Every row has a hidden score. In each pair, how much higher is the second row's than the first's? 20 means about the same, 40 much higher and 0 much lower. The score is a weighted sum of the row's numbers plus the product of two more (or one squared), each taken from its middle value.
tensor([-0.5, -0.7, -0.8,  0.1, -1.6, -1.1,  1.5, -0.2,  0.3, -2.8])
tensor([ 0.3,  0.4,  1.3,  0.2,  0.7,  0.5, -1.2,  1.0, -0.2,  0.7]) -> 18
tensor([-2.0,  0.4, -0.8,  0.4,  0.7, -0.3,  0.2,  0.7,  0.4,  0.2])
tensor([-0.3,  1.5,  1.3, -1.8, -0.7,  0.7, -2.0,  1.7, -0.7,  0.9]) -> 15
tensor([-0.1, -1.8, -0.8, -2.4,  0.7,  2.4,  1.2,  1.6,  4.4, -1.7])
tensor([ 0.9,  0.3, -0.8,  0.3, -0.1, -0.6,  1.2, -0.6, -1.0,  0.0]) -> 6
tensor([-1.2, -0.3, -0.8,  0.9,  0.6,  0.9,  1.2, -1.5,  3.6, -2.1])
tensor([ 0.0, -0.4, -0.8,  0.9,  1.1, -0.3,  0.4, -0.3,  0.8,  0.4]) -> 9
tensor([ 1.6, -0.2,  1.3,  0.5,  0.7,  0.5, -0.5, -0.5,  0.2,  0.7])
tensor([-0.1, -0.1,  1.3,  0.1, -1.0,  0.3, -0.1,  0.3, -0.5, -0.4]) -> 16
tensor([ 0.1, -0.5, -0.8,  0.5, -0.2, -0.2, -0.1,  0.2,  0.0, -0.4])
tensor([ 0.4, -0.2, -0.8, -0.1,  0.9,  1.0,  0.5,  0.6,  1.0,  0.5]) -> 19
tensor([-2.5, -0.2, -0.8,  2.0,  0.8, -0.9,  0.1, -0.2,  0.6,  0.8])
tensor([-1.6, -1.0, -0.8,  1.0,  1.0, -1.5,  1.7,  0.1,  1.4, -0.2]) -> 10
tensor([ 0.9, -1.1, -0.8,  2.5,  0.5,  0.6, -0.1, -3.9,  0.3,  0.2])
tensor([-1.1, -0.5,  1.3, -0.3, -0.2, -0.6,  0.2,  0.0, -0.2,  0.3]) -> 24
tensor([-1.2, -0.1, -0.8,  0.6,  0.7, -0.3, -0.2,  1.0,  0.3,  0.5])
tensor([ 0.5,  0.2, -0.8,  0.0,  1.1,  0.3,  1.7, -0.8,  1.8, -1.2]) -> 38
tensor([-0.2, -0.1, -0.8,  0.8,  1.3, -0.9,  0.5, -0.9,  0.5, -0.7])
tensor([-0.2, -1.0, -0.8, -0.2, -3.5,  0.5,  0.7, -0.8,  0.2, -2.3]) -> 14
tensor([ 0.0, -0.2, -0.8,  0.7,  1.0, -0.6,  0.6, -0.2,  0.8,  0.2])
tensor([-0.1,  0.2, -0.8, -0.7, -0.1,  0.6, -0.3,  1.2,  0.1,  0.9]) -> 13
tensor([-0.4, -1.6, -0.8, -0.9,  0.4,  1.3,  0.1,  0.7,  1.3, -0.2])
tensor([ 0.0, -0.4, -0.8, -0.1,  1.0, -0.1,  0.2,  1.3,  0.8, -0.4]) -> 25
tensor([-0.9,  1.6,  1.3,  3.3,  1.5, -2.4,  0.5, -3.2, -1.1,  0.7])
tensor([-1.2, -0.8,  1.3,  0.5,  0.6, -0.8, -0.5,  0.3,  0.1,  0.7]) -> 10
tensor([ 0.4, -0.3, -0.8, -0.4, -0.1, -0.5,  1.7,  0.2, -0.3, -0.4])
tensor([-0.8,  0.3, -0.8,  0.7,  1.0, -0.3, -0.6,  1.0,  0.2,  1.1]) -> 22
tensor([-0.2,  0.5,  1.3,  1.3,  1.1, -0.5, -0.4,  0.8, -0.5,  0.5])
tensor([-0.4, -1.0, -0.8,  0.4,  0.4, -1.0,  1.1, -0.8,  0.3, -1.0]) -> 26
tensor([ 0.5,  0.1, -0.8, -0.5, -0.2,  0.6, -0.8,  0.5, -0.2,  1.0])
tensor([-0.4,  0.5, -0.8,  0.4,  0.7, -0.2,  0.8,  0.2,  0.1,  0.3]) -> 25
tensor([-0.1, -0.8, -0.8,  0.6,  1.0, -1.0,  1.0, -0.1,  0.9, -0.8])
tensor([ 0.5, -0.1,  1.3, -0.6, -0.9, -0.9,  0.4, -0.3, -0.8, -0.4]) -> 14
tensor([-0.8, -0.2, -0.8,  0.2,  0.0,  0.6,  0.0,  1.0,  0.3,  0.0])
tensor([-0.2, -1.1, -0.8, -1.1, -0.7,  0.0,  0.6,  0.7,  0.5, -0.5]) -> 20
tensor([ 0.5,  0.5, -0.8, -1.4, -0.1,  0.5,  1.5,  0.3, -0.1, -0.4])
tensor([ 0.0, -0.6, -0.8,  0.4,  1.1,  0.0,  0.4, -0.5,  0.8,  0.1]) -> 13
tensor([-0.3, -0.3,  1.3,  0.4,  0.9, -0.9,  0.6, -0.8, -0.2,  0.1])
tensor([-1.3,  0.4, -0.8,  0.2,  0.8, -0.1, -0.4,  0.4,  1.0, -0.2]) -> 22
tensor([ 0.1, -0.2, -0.8, -0.5, -0.9,  0.2, -1.0,  0.0, -0.3, -0.1])
tensor([-1.8, -0.5, -0.8,  1.8,  1.0, -1.0,  0.4, -0.3,  0.4,  0.5]) -> 28
tensor([-0.4, -0.1,  1.3, -0.4, -0.1, -0.2, -0.6, -0.5,  0.6,  0.0])
tensor([-0.3,  0.8, -0.8,  0.7,  1.1,  0.2, -0.5,  1.0, -0.5,  1.0]) -> 15
tensor([ 0.2, -1.5, -0.8,  0.4, -0.5, -1.4,  0.8, -0.9,  0.3, -1.0])
tensor([ 0.6, -2.6, -0.8,  0.1, -1.1, -1.4,  0.9, -0.5,  0.5, -1.7]) -> 18
tensor([-0.8,  2.2,  1.3, -0.4,  0.9,  1.5, -1.7,  1.5, -2.0,  1.8])
tensor([-1.5,  1.1, -0.8,  0.5,  0.4,  1.0, -0.6,  0.9,  0.0,  0.9]) -> 21
tensor([-1.8, -1.1,  1.3,  2.1,  0.0, -0.5,  0.9, -1.4,  1.7, -1.9])
tensor([-0.3, -0.7, -0.8,  0.6,  0.2, -0.3, -0.2,  0.7,  0.3, -0.1]) -> 12
tensor([ 0.2,  0.7, -0.8,  0.1,  0.8,  0.9, -1.0,  1.4,  0.1,  1.6])
tensor([-0.3, -2.1, -0.8,  2.1,  0.0, -1.1,  2.7, -1.4,  1.8, -2.9]) -> 31
tensor([ 1.0, -0.7, -0.8, -0.4, -3.5,  1.7,  0.3, -1.1, -0.4, -2.1])
tensor([ 1.1, -1.1,  1.3, -1.6, -0.9,  0.7, -0.1,  0.0, -0.4, -0.7]) -> 24
tensor([-0.1, -2.0, -0.8,  0.3, -3.7, -0.1,  1.2, -1.8,  0.3, -2.9])
tensor([-1.5, -0.1, -0.8,  0.7,  0.3, -0.6,  0.2, -0.2, -0.2,  0.3]) -> 19
tensor([ 1.3, -0.4, -0.8, -0.7, -3.4,  1.9,  0.1, -0.8, -0.5, -1.8])
tensor([-1.3, -0.7, -0.8,  0.0,  0.2, -0.9,  1.3,  0.6,  1.2,  0.1]) -> 24
tensor([-0.1, -1.4, -0.8, -1.3, -0.6,  2.5, -0.2,  2.2,  1.4,  0.1])
tensor([ 1.8,  1.0, -0.8, -0.8, -0.8, -0.4, -1.3,  0.5, -1.1,  0.8]) -> 32
tensor([-0.8,  0.3, -0.8, -0.5,  0.1,  0.2,  0.2,  0.7, -0.4,  0.8])
tensor([-0.8, -0.2, -0.8, -0.8, -2.1,  1.1, -0.2, -0.4,  0.5, -0.5]) -> 20
tensor([ 0.2, -2.2, -0.8, -1.2, -0.9,  0.5,  1.2,  0.6,  1.0, -1.0])
tensor([-0.4,  0.3, -0.8, -0.8, -0.4, -0.5,  1.0,  0.5, -0.5,  0.1]) -> 22
tensor([-0.9, -0.2,  1.3,  1.2,  0.3,  0.6, -0.3, -0.6,  0.9, -1.2])
tensor([-0.8,  0.8, -0.8, -0.3, -0.2,  0.4, -0.7,  0.4, -0.5,  0.6]) -> 16
tensor([ 1.3,  0.5, -0.8, -0.9, -0.6,  1.1, -0.5, -0.3, -1.1,  0.4])
tensor([ 1.5,  0.5,  1.3, -1.9, -0.1,  1.3, -1.4,  1.4, -1.1,  0.0]) -> 23
tensor([ 0.4,  1.0, -0.8, -1.3, -0.2,  0.9,  0.5,  0.8, -0.9,  0.6])
tensor([ 0.4,  0.3, -0.8,  0.2,  0.1,  1.0,  0.2,  0.7, -0.2,  0.3]) -> 16
tensor([ 1.8,  1.2, -0.8, -0.9, -1.0, -0.4, -1.0,  0.2, -1.1,  0.9])
tensor([-0.1, -1.5, -0.8, -1.1,  0.5,  1.8,  0.1,  2.4,  2.0, -0.3]) -> 14
tensor([-0.3,  1.3, -0.8,  0.9,  1.2,  0.5, -0.2,  1.1, -0.2,  1.5])
tensor([ 1.2, -0.1,  1.3, -0.2,  0.7,  1.3, -2.0,  0.6, -0.4,  1.0]) -> 16
tensor([ 1.9,  1.1, -0.8, -0.5, -0.8, -0.1, -1.3,  0.4, -1.1,  1.0])
tensor([-0.5, -1.4, -0.8, -3.1,  0.4,  3.9, -1.1,  3.6,  2.8,  0.3]) -> 6
tensor([-0.1,  1.2, -0.8,  0.6,  1.2,  0.4, -0.9,  1.4, -0.2,  1.9])
tensor([-1.0,  1.1, -0.8,  0.6,  1.2,  0.7, -0.7,  1.4, -0.2,  1.3]) -> 20
tensor([ 1.1,  0.5, -0.8,  0.3,  0.4,  0.0, -0.3, -0.5, -0.3,  0.7])
tensor([-0.8, -0.1,  1.3,  0.9,  0.9, -1.1, -0.7,  0.2, -0.6,  1.1]) -> 20
tensor([-1.1,  1.1,  1.3,  1.3,  1.0,  0.0, -0.6,  0.8, -0.1,  1.0])
tensor([ 1.3,  1.3,  1.3,  0.2,  0.7,  1.0, -1.7,  1.1, -1.2,  1.2]) -> 17
tensor([-0.9, -0.3,  1.3, -0.4,  0.0, -0.4,  0.1,  0.1,  0.1, -0.6])
tensor([-2.3, -1.3,  1.3,  1.9,  0.0, -1.1,  0.8, -1.3,  2.4, -2.4]) -> 31
tensor([-0.1,  1.1,  1.3,  0.8,  1.0, -0.2, -1.0,  0.8, -0.1,  1.6])
tensor([ 1.8,  1.1, -0.8, -0.7, -0.8, -0.2, -1.3,  0.4, -1.1,  0.8]) -> 20
tensor([ 1.6,  0.6,  1.3, -0.8,  0.4,  1.1, -1.5,  1.0, -0.4,  0.0])
tensor([-1.4,  0.2, -0.8,  0.2,  0.0, -0.9,  0.5,  0.5,  0.1,  0.6]) -> 19
tensor([ 1.1,  0.8,  1.3, -0.7,  0.1,  1.3, -1.0,  0.0, -0.5,  0.0])
tensor([-0.2, -0.1, -0.8,  0.9,  0.9, -0.7,  0.5, -0.4,  0.6,  0.3]) -> 18
tensor([-0.6, -0.3, -0.8, -0.8, -2.0,  0.9, -0.5, -0.3,  0.2, -0.6])
tensor([-0.6,  2.5,  1.3,  3.2,  1.7, -2.6, -0.3, -2.1, -1.7,  0.8]) -> 29
tensor([ 2.2,  0.4,  1.3, -0.2,  0.2,  1.1, -1.0, -0.4, -0.4,  1.0])
tensor([ 0.3, -0.8, -0.8, -0.6, -3.3,  0.6,  0.7, -0.6,  0.0, -2.2]) -> 18
tensor([ 0.1, -1.6, -0.8, -1.4, -0.3,  0.6,  0.2,  1.6,  0.7, -0.3])
tensor([-0.9,  0.6,  1.3,  0.5,  0.8, -0.5,  0.6, -0.6, -0.6,  0.2]) -> 29
tensor([ 0.8, -1.4, -0.8,  0.8, -2.1, -0.2,  0.7, -1.9, -0.3, -2.5])
tensor([-0.3, -2.1, -0.8,  1.4,  0.0, -2.2,  1.6, -1.4,  0.9, -1.5]) -> 24
tensor([-0.7,  0.5,  1.3,  1.0,  0.8, -0.9,  0.4, -1.4,  0.0,  0.0])
tensor([ 0.7, -0.5,  1.3,  1.1,  0.0,  0.7, -0.7, -0.8,  0.6, -1.6]) -> 17
tensor([ 1.0,  1.2,  1.3,  0.4,  1.0,  1.2, -1.4,  1.1, -0.7,  1.0])
tensor([-1.0,  1.8,  1.3,  3.7,  1.3, -3.9, -0.2, -3.2, -2.7,  0.2]) -> 35
tensor([ 1.8,  0.7,  1.3, -0.5, -1.0,  0.1, -0.9,  0.2, -1.0,  1.1])
tensor([-1.0,  0.3,  1.3,  2.2,  0.8, -2.0, -0.4, -0.6, -0.5,  0.2]) -> 31
tensor([-0.3,  0.4,  1.3,  0.4,  0.9, -1.3, -0.5,  0.8, -1.7,  0.1])
tensor([-1.1,  0.2, -0.8, -0.4, -0.3,  0.6, -0.4,  0.6,  0.0,  0.6]) -> 23
tensor([ 0.1,  0.3,  1.3,  0.7,  0.6, -0.2, -1.5,  0.5, -0.3,  0.6])
tensor([ 1.5,  1.1, -0.8, -1.0, -1.0, -0.4, -1.0,  0.2, -1.1,  1.0]) -> 18
tensor([-0.4,  0.9, -0.8, -1.2,  0.0,  0.4,  0.2,  0.3, -0.7,  0.3])
tensor([ 1.7,  0.9, -0.8, -0.7, -0.9, -0.1, -1.1,  0.2, -1.1,  1.1]) -> 16
tensor([-1.3,  1.8,  1.3,  2.8,  1.6, -0.5, -1.6, -2.5, -0.6,  1.2])
tensor([ 0.9,  0.4, -0.8, -0.1, -1.3, -0.1,  1.5, -0.9,  2.1, -3.4]) -> 26
tensor([ 0.1, -1.5, -0.8, -1.0,  0.3,  1.8, -0.4,  2.5,  1.0, -0.6])
tensor([ 1.7, -0.1,  1.3, -0.9, -0.6,  1.5, -1.4,  0.5, -0.3,  0.8]) -> 25
tensor([ 0.4,  0.5,  1.3,  1.0,  0.8,  0.3, -1.3, -0.3, -0.5,  0.9])
tensor([ 0.8, -1.2, -0.8, -0.5, -0.6, -1.6,  2.9,  0.0, -0.3, -1.1]) -> 11
tensor([-0.3, -2.6,  1.3,  2.1, -0.7, -1.4,  0.7, -1.6,  0.9, -2.5])
tensor([-1.8, -2.2,  1.3,  2.7, -0.3, -1.4,  1.1, -1.8,  1.5, -2.2]) -> 24
tensor([-0.2, -0.3, -0.8,  0.4,  0.9, -0.5,  0.5,  0.0,  0.7,  0.1])
tensor([-0.3,  0.5, -0.8, -0.1,  0.7,  0.0,  0.8,  0.6,  0.3,  0.9]) -> 18
tensor([-0.6,  0.9,  1.3,  0.3,  0.5,  0.1, -1.6, -0.2, -0.3,  0.6])
tensor([ 0.2, -0.4,  1.3,  1.1,  0.9, -0.2, -0.3, -0.8, -0.1, -0.3]) -> 20
tensor([-1.1, -0.4, -0.8,  1.1,  1.0, -1.4,  0.8, -1.2,  1.3, -0.5])
tensor([-1.2,  0.2, -0.8,  0.7,  0.9, -1.1,  0.8,  1.8,  0.0,  0.3]) -> 6
tensor([ 0.0, -0.9, -0.8,  0.1,  0.9,  0.2,  0.2,  1.0,  1.2, -0.5])
tensor([-2.0, -0.3, -0.8,  0.5, -0.3, -0.7,  0.3, -0.3,  0.2,  0.2]) -> 27
tensor([-0.5,  2.0,  1.3,  0.1,  1.2,  1.1, -1.9, -0.1,  0.0,  0.9])
tensor([ 0.0, -2.8, -0.8, -1.7,  0.3,  2.6,  0.8,  1.3,  3.8, -1.6]) -> 10
tensor([ 0.2, -1.5,  1.3,  1.5, -0.4, -0.5,  0.1, -1.5,  1.3, -2.2])
tensor([-1.5,  0.3, -0.8,  0.5,  0.1, -0.1,  0.2,  0.9,  0.3,  0.2]) -> 14
tensor([-0.2,  0.0, -0.8,  1.1,  0.9, -0.9,  0.7, -0.7,  0.7,  0.6])
tensor([-0.9, -0.5, -0.8,  0.8, -0.1, -0.6,  0.3,  0.1,  0.3, -0.3]) -> 19
tensor([ 0.4, -0.4, -0.8, -0.5, -0.2, -0.3,  0.3, -0.7,  0.0, -0.8])
tensor([-0.2,  0.0, -0.8,  0.9,  1.2, -1.0,  0.4, -0.4,  0.5,  0.3]) -> 20
tensor([ 1.1, -0.2,  1.3, -0.6, -0.1,  0.6, -0.5, -0.9, -1.4, -0.1])
tensor([ 1.1,  0.5, -0.8, -0.4,  0.0,  1.9, -1.0,  1.1, -0.5,  0.5]) -> 12
tensor([ 0.4,  0.6, -0.8, -0.6,  0.3,  0.8,  0.0, -0.8,  0.4, -0.4])
tensor([ 1.8,  1.0, -0.8, -0.8, -1.0, -0.2, -0.9,  0.2, -1.0,  1.0]) -> 10
tensor([-0.7,  0.2,  1.3,  0.4, -0.8,  0.8, -0.7, -0.6, -0.3,  0.2])
tensor([-0.8,  0.2, -0.8, -0.8,  0.0,  0.0,  0.1,  2.4,  0.0, -0.2]) -> 14
tensor([-0.7, -0.6,  1.3,  0.7, -1.1,  0.9,  0.2, -1.6,  0.1,  0.2])
tensor([-0.2, -0.6,  1.3,  0.1,  0.3, -0.8,  0.0, -1.2,  0.4, -0.3]) -> 26
tensor([ 0.1, -0.5,  1.3,  0.8,  0.7, -0.4,  0.5, -1.1,  0.2, -0.4])
tensor([-0.3,  0.0, -0.8,  0.6,  0.4, -0.9,  0.4, -0.4,  0.1,  0.4]) -> 19
tensor([-1.9,  2.3,  1.3, -0.5,  0.7,  0.2, -1.3,  1.2,  0.8,  0.3])
tensor([-0.7, -0.2, -0.8,  0.4,  1.1,  0.9, -0.9, -0.1,  1.0,  0.2]) -> 13
tensor([ 1.7, -3.0, -0.8,  1.0, -0.2, -1.9,  4.2, -1.2,  0.7, -2.2])
tensor([-0.1,  1.2, -0.8,  1.1,  1.7, -0.8,  0.5, -1.5,  0.8,  0.1]) -> 37
tensor([ 0.0, -0.1,  1.3,  0.6,  0.2, -1.1,  0.3, -1.1, -0.6,  0.2])
tensor([ 0.8, -0.7, -0.8,  0.6, -1.6,  0.1,  1.0, -1.4, -0.2, -2.2]) -> 21
tensor([-1.3,  2.3,  1.3,  1.0,  0.6,  0.2, -1.7, -1.0, -1.6,  2.2])
tensor([ 1.8,  1.0, -0.8, -0.7, -1.0, -0.2, -1.4,  0.4, -1.0,  0.9]) -> 15
tensor([ 1.6,  1.1, -0.8, -0.8, -1.0, -0.3, -1.1,  0.3, -1.1,  0.9])
tensor([ 1.6,  1.1, -0.8, -0.9, -1.0, -0.2, -0.8,  0.1, -1.0,  1.0]) -> 20
tensor([ 0.0, -0.8, -0.8,  0.3,  0.3, -0.5,  0.9, -0.1,  0.5, -0.5])
tensor([-0.5,  1.1,  1.3,  0.0, -0.1, -1.2,  0.2, -0.2, -1.2,  0.4]) -> 16
tensor([-1.4,  2.5,  1.3, -1.1,  0.8,  1.8, -2.9,  1.5, -0.5,  2.0])
tensor([-0.2,  0.0, -0.8, -1.4, -0.4,  0.5,  0.7,  1.0, -0.3,  0.2]) -> 20
tensor([ 0.3,  0.7, -0.8,  0.4,  0.6, -0.2,  0.4, -0.2, -0.3,  0.8])
tensor([-0.5,  1.8,  1.3,  3.3,  1.5, -2.7,  0.4, -2.5, -2.4, -0.1]) -> 25
tensor([ 0.1,  0.1,  1.3, -1.1,  0.0,  0.8, -0.8,  1.6, -1.0,  0.5])
tensor([-1.8,  1.0, -0.8, -0.5,  0.6,  0.5, -0.1,  1.2,  0.5,  0.4]) -> 26
tensor([ 0.1, -2.0,  1.3,  0.7, -0.1, -1.2,  0.5, -0.1, -0.5, -0.9])
tensor([ 0.1,  1.5, -0.8,  0.3,  1.2,  1.2, -0.6,  0.7, -0.2,  1.3]) -> 21
